Each row has a name. After each piece below comes the name of the row it's from, unless a question asks for something else. Each question is about the rows just above it. Places in a row count from 1.

(177): [158 120 100 120]
(27): [132  74 117  86]
(74): [158 119 120 100]
(216): [117 143 183 183]
(3): [159 119 120 100]
(148): [155 122 142  90]
(42): [163 134 112  88]
(87): [169 137 124  90]
(114): [124 120 165 168]
(28): [155 122 142  56]
(8): [159 120 100 120]
(176): [132 116  86  74]
Put [ 90 124 137 169] back in order: which row is it? -> (87)
One entry of (42) was changed: [163 135 112  88]. Where, and from what? -> 2, [134]
Put [100 119 120 159] back in order: which row is it? -> (3)
Put [ 74  86 116 132] back in order: which row is it? -> (176)
Put [100 119 120 158] back in order: which row is it? -> (74)
One entry of (216) was changed: [117 142 183 183]. Where, and from what? -> 2, [143]
[120 100 120 158] is which row reordered? -> (177)

(79): [111  56 172 101 168]
(66): [101 168 172 111  56]
(101): [173 111 168 101  56]
find: [111  56 172 101 168] -> (79)
Which row holds these entries in another order? [111 173 168  56 101] -> (101)
One entry of (79) was changed: [111  55 172 101 168]. Where, and from what? -> 2, [56]
Put [ 56 101 111 168 173] back in order: which row is it? -> (101)
Changed (79): [112  56 172 101 168]. Place and old value: -> 1, [111]

(29): [ 66 117 126 150]
(169): [ 60 114 126 151]
(40): [ 66 113 137 158]
(109): [ 69 115 123 147]
(16): [ 57 117 127 146]
(10): [ 57 117 146 126]
(218): [ 55 111 130 145]
(70): [ 60 114 126 145]
(6): [ 59 112 132 147]
(205): [ 72 117 127 146]
(104): [ 56 121 130 150]
(219): [ 60 125 137 148]
Changed (169): [ 60 113 126 151]. Place and old value: -> 2, [114]
[117 127 146  72] is which row reordered? -> (205)
Changed (6): [ 59 112 133 147]. Place and old value: -> 3, [132]
Put [123 147  69 115] back in order: which row is it? -> (109)

(50): [137 122 115  83  94 118 210 139]
(147): [ 94  83 139 119 122 210 115 137]
(131): [161 143 105 110  95  96  69  78]
(85): [146 173 120  88  70 108  92  92]
(137): [118 138  94 122 209 115  83 139]
Put [ 92  92 146 173 120  88  70 108] back in order: which row is it? -> (85)
Put [ 92  92 108  70  88 120 173 146] back in order: which row is it? -> (85)
One entry of (137) was changed: [118 138  94 122 209 115  84 139]. Where, and from what? -> 7, [83]
Put [122  94  83 115 119 139 210 137] back in order: which row is it? -> (147)
Which row holds these entries in another order? [ 83  94 115 119 122 137 139 210] -> (147)
Put [210 139 137 122 115  83  94 118] back in order: which row is it? -> (50)
Where does [ 94  83 139 119 122 211 115 137] differ from (147), and what was there? -> 6, [210]

(15): [137 145 153 149 136 137 156 156 146 146 137 171 137 143  98 135 138 146
 141 144 148 159 141 144 136 145]
(152): [146 163 159 146 142 165 135 143 135 151 165 136 146 135 111 164 135 147
 153 143 154 149 161 148 138 140]
(118): [144 140 145 150 146 143 137 155 151 159 143 140 141 141  99 150 155 135
 139 154 173 142 142 137 134 186]
(38): [136 154 152 166 141 143 147 151 135 143 143 135 142 152 103 140 143 139
 147 138 150 143 137 150 142 137]
(121): [142 157 138 142 135 150 135 139 144 139 150 144 143 158 115 140 173 134
 140 143 138 134 140 145 143 179]
(111): [138 143 141 150 145 140 144 152 140 215 140 141 166 140 102 143 137 171
 142 162 143 153 137 140 145 154]
(150): [159 149 141 156 145 153 156 135 147 137 153 135 135 164 119 146 135 150
 178 148 144 138 137 135 141 137]
(61): [138 144 148 135 140 140 133 137 175 181 140 161 143 185 117 141 148 138
 158 161 159 139 138 153 145 153]
(45): [138 147 147 138 179 157 142 145 139 137 157 152 160 146 109 137 153 153
 154 143 139 146 140 183 146 138]
Where does [142 157 138 142 135 150 135 139 144 139 150 144 143 158 115 140 173 134
 140 144 138 134 140 145 143 179] differ from (121), and what was there? -> 20, [143]
Where does [138 143 141 150 145 140 144 152 140 215 140 141 166 140 102 143 137 172
 142 162 143 153 137 140 145 154] differ from (111), and what was there? -> 18, [171]
Changed (61): [138 144 148 135 140 140 133 137 175 181 140 161 143 185 118 141 148 138
 158 161 159 139 138 153 145 153]. Place and old value: -> 15, [117]
One entry of (118) was changed: [144 140 145 150 146 144 137 155 151 159 143 140 141 141  99 150 155 135
 139 154 173 142 142 137 134 186]. Where, and from what? -> 6, [143]

(2): [153 147 155  99  79]
(19): [127 146 121 105 202]
(37): [157 127 140 136  80]
(86): [132 165 168 109 178]
(113): [202 122 105 127 146]
(95): [130 130 131 125 129]
(43): [128 153  93 132 148]
(53): [ 98 105  74 113  59]
(166): [117 146 147 214 140]
(172): [162 145 104  67  86]
Where does [162 146 104  67  86] differ from (172), and what was there? -> 2, [145]
Which row holds these entries in another order? [127 122 146 202 105] -> (113)
[146 121 105 202 127] is which row reordered? -> (19)
Put [105 202 127 146 121] back in order: which row is it? -> (19)

(51): [123 147 152 107 179 161]
(83): [206 132 132 143 129 125]
(88): [ 86 119 143 138 118 174]
(57): [63 53 84 98 66 51]
(139): [114 166 164 115 110 119]
(110): [166 110 115 119 164 115]
(75): [52 98 63 66 84 53]
(13): [132 205 143 132 129 125]
(102): [138 121 119 135 150 173]
Which row holds these entries in another order? [66 51 63 53 84 98] -> (57)
[110 119 114 166 164 115] is which row reordered? -> (139)
[132 129 125 132 205 143] is which row reordered? -> (13)
Where does [114 166 164 116 110 119] differ from (139), and what was there? -> 4, [115]

(59): [142 132 134 214 135 134 158 141 159 144 210 145]
(18): [132 142 140 145 154 132 137 139 166 172 131 133]
(26): [132 142 140 145 154 132 137 171 166 132 137 130]
(69): [132 142 140 145 154 132 137 139 166 132 137 130]
One entry of (69) was changed: [132 142 140 145 154 133 137 139 166 132 137 130]. Where, and from what? -> 6, [132]
Changed (26): [132 142 140 145 154 132 137 172 166 132 137 130]. Place and old value: -> 8, [171]
Where does [132 142 140 145 154 132 138 139 166 132 137 130] differ from (69), and what was there? -> 7, [137]

